(in the rows, 128 means zero)
A single turn carries every row of the set below to another of its rows. Some are shown first; where does it send the rows asked next?
zipi: [138 101 153 113 142 126 159 143 110 128 117 119 150 157 119 151 141 125
 146]
dobal: [139  91 131 135 133 107 118 123 143  99 124 108 130 138 143 130 155 139
 144]
tegun: [135 121 157 113 150 127 163 115  97 104 120 116 143 169 140 127 131 130
 129]
non: [139  97 125 132 131 108 119 122 143 109 121 107 130 143 147 129 153 137
 142]
dolil: [121 107 135 131 127 124 127 135 121 116 113  97 155 140 139 136 141 144
 149]
kado: [161 122 169 123 133 126 138 136 133  94 138 112 159 115 150 130 130 108
 115]
rozaf: [136 104 154 115 142 126 150 142 117 133 123 113 157 162 121 146 145 125
 151]
vus: [157 121 170 122 133 125 138 139 134  96 134 117 152 120 150 131 127 109
 104]
Gar: [138  95 154 125 165 132 142 151 116 118 128 117 148 134 123 155 156 116
 124]
keda: [136 121 157 114 149 123 161 113  96 102 117 114 135 166 143 128 125 131
 130]
Soz: [146 121 163 113 163 112 147 111 136  98 114 118 125 164 136 120 145 105
 140]
Nul: [137 119 161 107 148 122 159 120  93 105 129 114 141 166 139 127 129 134
 127]
vig: [139 112 142 127 162 100 133 142 123  96 130 127 166 122 137 156 131 106
 117]
mam: [159 120 171 120 129 131 137 138 128  98 130 114 148 120 151 132 126 109
 107]
meba: [142 114 142 113 146 106 142 104 141  96 118 105 127 126 142 110 161 111
 145]
zorup: [141 107 155 118 143 124 153 142 112 131 121 114 152 162 121 149 138 128
 152]
Lon: [137 118 142 142 147  85 130 121 125 102 141 126 144 129 145 160 150 126
 134]
bup: [141  93 125 130 135 103 116 121 135 104 131 106 139 142 153 130 156 138
 140]
Tuguk: [147 116 139 133 155 105 132 138 126  91 128 132 161 121 143 161 131 107
 117]
pivev: [139 115 140 135 153 111 131 139 123  95 132 135 162 118 138 155 126 108
 117]
babis: [139 110 146 121 153 108 142 101 139 101 118 103 128 130 139 107 160 112
 146]
kodat: [145 108 149 122 146 111 149  98 143 101 118 105 124 123 140 118 159 106
 143]
kedag: [141 105 152 121 140 124 154 139 106 128 118 118 151 161 114 148 146 125
 148]
nuta: [142 120 153 108 151 127 165 119  99 106 126 109 139 167 140 126 129 136
 130]
nika: [162  97 152 114 133 139 148 116 139  98 127 112 153 122 161 119 139 103
 134]
vira: [153 120 152 105 128 103 151 121 106 103 126 111 144 146 140 121 112 121
 107]
Peno: [141  93 124 129 137 107 116 120 136 104 130 106 130 140 149 131 157 136
 144]
lok: [163 124 171 121 139 122 142 142 131 100 133 120 155 118 154 129 128 109
 113]
sikom: [143 114 141 129 158 105 130 144 121  97 126 129 163 115 138 154 129 104
 118]
diniv: [143 106 147 121 142 107 148 100 142  99 118 104 129 126 140 113 163 112
 143]

Lon -> Soz
mam -> bup
Nul -> Tuguk
Now find these:
kedag -> lok
vus -> Peno

A single turn carries every row of the set below to another of its rows. Some are shown first; where does it send the rows asked next?
rim: [111 110 123 128 144 159 125 143 140 131 138 139 123 111 137 122 127 145
 113]
tuta: [118 143 142  96 133 107 142 125 139 136 128 127 120 126 150 121 123 127
 138]
tok: [105 112 127 120 139 157 128 143 143 130 141 138 124 110 138 127 129 147
 110]
befe: [132 131 120 126 120 138 119 130 141  89 122 121 131 144 126 126 135 155
 128]
mev: [123 138 120 105 132 133 136 135 123 142 132 128 144 129 125 156 147 113
 132]
Zedo: [139 144 137 127 118 113 133 109 114 141 128 132 127 103 147 141 123 138
 114]
gozin: [122 125 116 151 128 132 115 129 131 148 139 165 134 126 124 116 128 133
 111]
rusof: [114 114 144 141 114 157 117 123 139 123 122 134 111 129 146 118 134 138
 120]
Luza: [144 136 120 131 137 136 131 136 113 142 121 127 138 136 117 130 144 100
 144]
Merel: [121 151 126 141 125 133 124 115 133 130 124 141 136  96 111 126 128 137
 101]
natak: [136 136 134 119 144 112 144 112 135 137 110 128 116 115 150 127 106 131
 130]
bilo: [123 136 135 102 142 106 139 135 136 143 131 135 121 133 150 110 123 122
 146]
totu: [105 149 139 130 101 125 113 124 136 132 141 148 133 128 122 117 148 126
 116]
difan: [109 114 147 134 112 154 117 128 141 122 129 135 111 133 145 116 139 135
 122]
vaf: [124 107 128 133 132 121 135 110 144 118 141 128 105 135 116 156 132 128
 137]
sevek: [146 128 110 133 146 140 135 128 115 148 118 133 137 127 123 149 132 111
 131]
Zilon: [150 136 129 142 132 115 131 115 108 145 128 138 127 105 145 128 118 136
 118]
Tula: [122 144 139 104 135 109 144 113 141 134 117 124 118 116 151 133 115 132
 131]
kof: [117 129 140 132 133 155 125 142 134 114 129 121 121 107 122  95 137 132
 123]
Vud: [123 124 138 129 130 116 137 117 142 108 139 115 107 129 101 139 139 122
 145]
Peve: [150 136 130 141 132 113 125 129 104 150 135 143 126 116 144 110 124 126
 128]
Vin: [129 131 112 118 133 138 122 141 140  92 132 123 137 137 123 126 135 155
 128]
ridir: [116 145 124 135 126 127 116 141 129 138 147 152 140 119 111 103 141 124
 119]
tizad: [129 111 119 133 152 120 141 122 140 117 145 124 113 120 103 145 127 128
 136]
zifi: [134 125 118 131 126 138 118 136 138  94 127 125 129 150 127 117 136 150
 133]
Vaga: [122 103 126 133 134 118 133 119 141 122 147 133 105 143 116 145 135 123
 143]
Rer: [131 121 110 128 130 140 120 132 140  99 126 131 131 145 132 135 128 159
 124]
vogib: [141 132 124 133 125 138 132 114 120 141 107 127 130 132 131 160 136 113
 128]
siloz: [141 131 131 126 147 112 141 119 131 142 113 132 114 124 149 113 107 125
 136]
kozo: [129 153 142 110 113 109 132 119 117 139 138 130 132 105 144 136 135 136
 119]
dader: [124 145 138 107 118 106 128 134 114 146 153 139 134 115 146 125 139 130
 127]
zin: [127 119 112 123 128 138 119 139 142  99 134 133 133 150 132 129 135 155
 128]
gir: [132 116 131 142 136 119 134 119 137 111 137 121 105 133 102 129 134 119
 148]
Suz: [130 139 130 160 115 135 113 109 131 133 119 151 127 119 120 117 128 129
 108]
gozi: [137 137 134 125 123 108 124 136 109 152 148 147 130 127 147 111 134 125
 132]
sel: [104 142 126 124 114 129 121 118 141 137 139 152 136 112 125 140 135 141
 100]
pud: [135 126 109 128 139 141 123 140 138  95 128 126 135 138 123 122 130 155
 127]
nite: [133 149 130 116 125 135 138 121 121 133 113 115 138 121 118 154 145 111
 131]
kup: [134 128 132 120 146 108 138 130 132 145 125 137 118 134 151 105 114 121
 144]
Bimi: [116 133 143 131 131 157 128 136 136 112 124 118 121 102 121 103 136 137
 120]
mil: [130 132 126 118 121 133 128 134 120 145 129 135 136 150 131 144 151 102
 141]
kibo: [120 114 122 121 148 118 141 130 141 118 154 124 114 126 102 143 134 126
 140]

difan -> tok
Vaga -> kibo
Now find these:
tuta -> Tula
sel -> Merel
vogib -> sevek
Rer -> pud
dader -> kozo

